In the data rows, zero lies at 4.5, halfway between 4 and 5.
Here are some numbered points:
vec![7, 5, 2, 5, 6, 4, 6, 7, 3, 4, 5, 4] 0
vec![6, 5, 3, 6, 7, 5, 8, 4, 3, 0, 4, 2] 1
vec![5, 4, 3, 6, 6, 7, 3, 6, 5, 3, 6, 5] 2
vec![6, 5, 5, 7, 5, 5, 4, 4, 4, 1, 5, 5] 3
vec![6, 5, 3, 5, 5, 4, 5, 6, 4, 5, 5, 5] 4
vec![4, 5, 2, 4, 6, 5, 5, 6, 3, 4, 5, 5] 5
vec![3, 3, 4, 1, 5, 8, 0, 6, 5, 3, 4, 9] 6
vec![4, 6, 4, 0, 5, 6, 2, 6, 0, 7, 3, 4] 7
vec![6, 3, 3, 2, 2, 6, 6, 7, 7, 4, 6, 8] 8
vec![6, 5, 3, 4, 7, 5, 6, 5, 3, 2, 4, 4] 9
vec![5, 5, 4, 5, 2, 2, 6, 5, 6, 6, 4, 7] 10
vec![8, 4, 4, 1, 3, 4, 6, 7, 3, 5, 5, 7] 11
vec![4, 3, 6, 4, 4, 4, 3, 4, 7, 6, 4, 5] 12
vec![4, 4, 4, 2, 5, 3, 7, 5, 5, 5, 3, 5] 13
vec![5, 5, 5, 5, 5, 6, 3, 4, 4, 4, 5, 4] 14
vec![7, 6, 3, 3, 5, 2, 8, 6, 3, 3, 4, 5] 15
vec![4, 5, 5, 6, 4, 4, 5, 4, 4, 5, 4, 4] 16
vec![1, 3, 7, 7, 4, 7, 0, 0, 9, 4, 6, 4] 17
vec![6, 5, 5, 7, 4, 4, 4, 4, 4, 1, 6, 6] 18
vec![3, 5, 5, 4, 7, 6, 3, 4, 3, 4, 4, 3] 19
vec![5, 3, 7, 4, 4, 4, 4, 1, 5, 5, 5, 2] 20
vec![6, 4, 7, 5, 3, 6, 3, 5, 4, 5, 6, 4] 21
vec![2, 4, 8, 3, 1, 3, 2, 5, 6, 9, 4, 4] 22
vec![6, 6, 5, 9, 5, 5, 4, 3, 4, 0, 6, 6] 23
vec![7, 4, 4, 6, 6, 6, 4, 3, 4, 1, 7, 1] 24
vec![3, 6, 5, 5, 4, 3, 4, 3, 3, 6, 3, 5] 25
vec![4, 5, 5, 4, 5, 5, 4, 4, 3, 3, 4, 4] 26
vec![6, 6, 5, 9, 5, 4, 4, 3, 3, 0, 6, 6] 27
vec![7, 3, 4, 6, 6, 3, 7, 3, 5, 4, 4, 2] 28
vec![3, 4, 4, 6, 6, 3, 7, 4, 7, 3, 4, 4] 29
vec![4, 5, 4, 0, 5, 5, 3, 6, 1, 7, 3, 4] 30
vec![3, 2, 6, 4, 2, 5, 4, 3, 8, 6, 4, 6] 31
vec![6, 4, 3, 6, 6, 5, 6, 4, 5, 2, 5, 3] 32
vec![2, 3, 8, 7, 3, 3, 5, 1, 6, 5, 5, 1] 33
vec![6, 5, 3, 3, 7, 3, 8, 6, 3, 3, 3, 3] 34
vec![6, 3, 3, 2, 2, 5, 6, 6, 6, 5, 6, 7] 35
vec![3, 6, 4, 5, 4, 3, 4, 4, 4, 6, 3, 5] 36
vec![4, 6, 6, 5, 3, 6, 3, 4, 2, 7, 5, 4] 37
vec![4, 5, 3, 5, 4, 4, 4, 3, 3, 6, 3, 4] 38
vec![0, 4, 5, 6, 3, 4, 4, 2, 6, 8, 4, 3] 39
vec![3, 4, 4, 3, 4, 7, 2, 5, 5, 4, 4, 7] 40
vec![3, 5, 5, 4, 3, 4, 5, 4, 4, 5, 4, 6] 41
vec![6, 5, 4, 6, 6, 4, 6, 5, 4, 3, 4, 4] 42
vec![6, 5, 3, 4, 5, 4, 6, 7, 4, 3, 5, 4] 43
New points follow, each followed by the numbers of its three nearest points above by angle, seen from the average point of the numbered points, nearest first.
vec![6, 5, 4, 6, 6, 4, 5, 4, 4, 4, 4, 4] 42 28 32
vec![4, 4, 6, 6, 4, 4, 5, 4, 6, 5, 4, 3] 33 16 39
vec![5, 4, 3, 6, 6, 3, 8, 4, 5, 4, 4, 2] 28 29 32
vec![2, 3, 7, 5, 2, 4, 4, 2, 7, 6, 4, 5] 31 12 39
vec![5, 5, 3, 2, 6, 3, 7, 6, 3, 5, 4, 3] 34 15 13
vec![7, 4, 2, 0, 5, 5, 6, 8, 4, 3, 4, 7] 11 8 43
vec![3, 6, 4, 5, 4, 4, 4, 4, 4, 6, 3, 5] 36 25 38
vec![6, 4, 4, 7, 7, 6, 5, 5, 5, 3, 5, 3] 32 24 42
vec![0, 4, 5, 5, 4, 4, 5, 3, 7, 7, 3, 3] 39 33 31
vec![2, 3, 6, 7, 4, 8, 0, 3, 6, 3, 6, 5] 17 14 40
vec![4, 4, 6, 6, 4, 4, 6, 4, 6, 6, 5, 3] 33 39 16
vec![7, 4, 4, 3, 5, 5, 4, 6, 4, 4, 4, 5] 11 43 0
vec![3, 3, 6, 7, 4, 8, 1, 4, 6, 3, 7, 4] 17 14 2
vec![8, 6, 3, 2, 6, 2, 9, 7, 2, 3, 3, 5] 15 34 43
vec![3, 4, 7, 7, 4, 4, 5, 1, 6, 4, 4, 2] 33 20 17
vec![9, 6, 2, 3, 6, 1, 9, 7, 2, 3, 3, 4] 15 34 0
vec![2, 3, 6, 7, 4, 8, 0, 3, 6, 2, 7, 4] 17 14 2
vec![4, 3, 7, 8, 4, 3, 5, 4, 7, 6, 5, 2] 33 16 39
vec![1, 3, 6, 7, 5, 6, 2, 1, 7, 2, 4, 6] 17 31 33
vec![4, 3, 6, 6, 4, 4, 6, 4, 6, 6, 5, 3] 33 39 16
vec![3, 4, 6, 4, 6, 6, 3, 4, 4, 6, 4, 2] 19 14 39
vec![2, 3, 9, 8, 3, 3, 5, 0, 7, 5, 5, 1] 33 20 39
vec![6, 6, 4, 6, 6, 4, 6, 5, 4, 3, 4, 4] 42 1 9
vec![6, 6, 4, 6, 6, 4, 5, 4, 4, 3, 4, 4] 42 1 32
vec![7, 5, 3, 3, 4, 3, 7, 5, 1, 3, 4, 5] 15 34 11
vec![6, 4, 4, 6, 6, 5, 5, 3, 7, 3, 5, 4] 32 28 24
vec![5, 4, 6, 5, 3, 4, 5, 5, 5, 6, 5, 4] 22 21 12
vec![5, 4, 4, 4, 5, 5, 4, 5, 6, 5, 4, 5] 12 8 31
vec![7, 6, 4, 5, 4, 4, 4, 7, 4, 4, 6, 6] 4 0 43
vec![4, 3, 7, 6, 4, 4, 5, 3, 7, 6, 4, 3] 33 12 20
vec![3, 3, 6, 6, 4, 7, 1, 4, 5, 4, 6, 4] 17 14 21
vec![6, 4, 4, 4, 5, 4, 5, 6, 5, 4, 5, 4] 43 0 4
vec![4, 4, 5, 4, 5, 5, 3, 4, 5, 4, 5, 4] 17 14 19
vec![2, 3, 8, 8, 3, 4, 5, 0, 7, 5, 5, 1] 33 20 39
vec![4, 4, 6, 6, 4, 4, 5, 4, 6, 5, 5, 3] 33 39 20
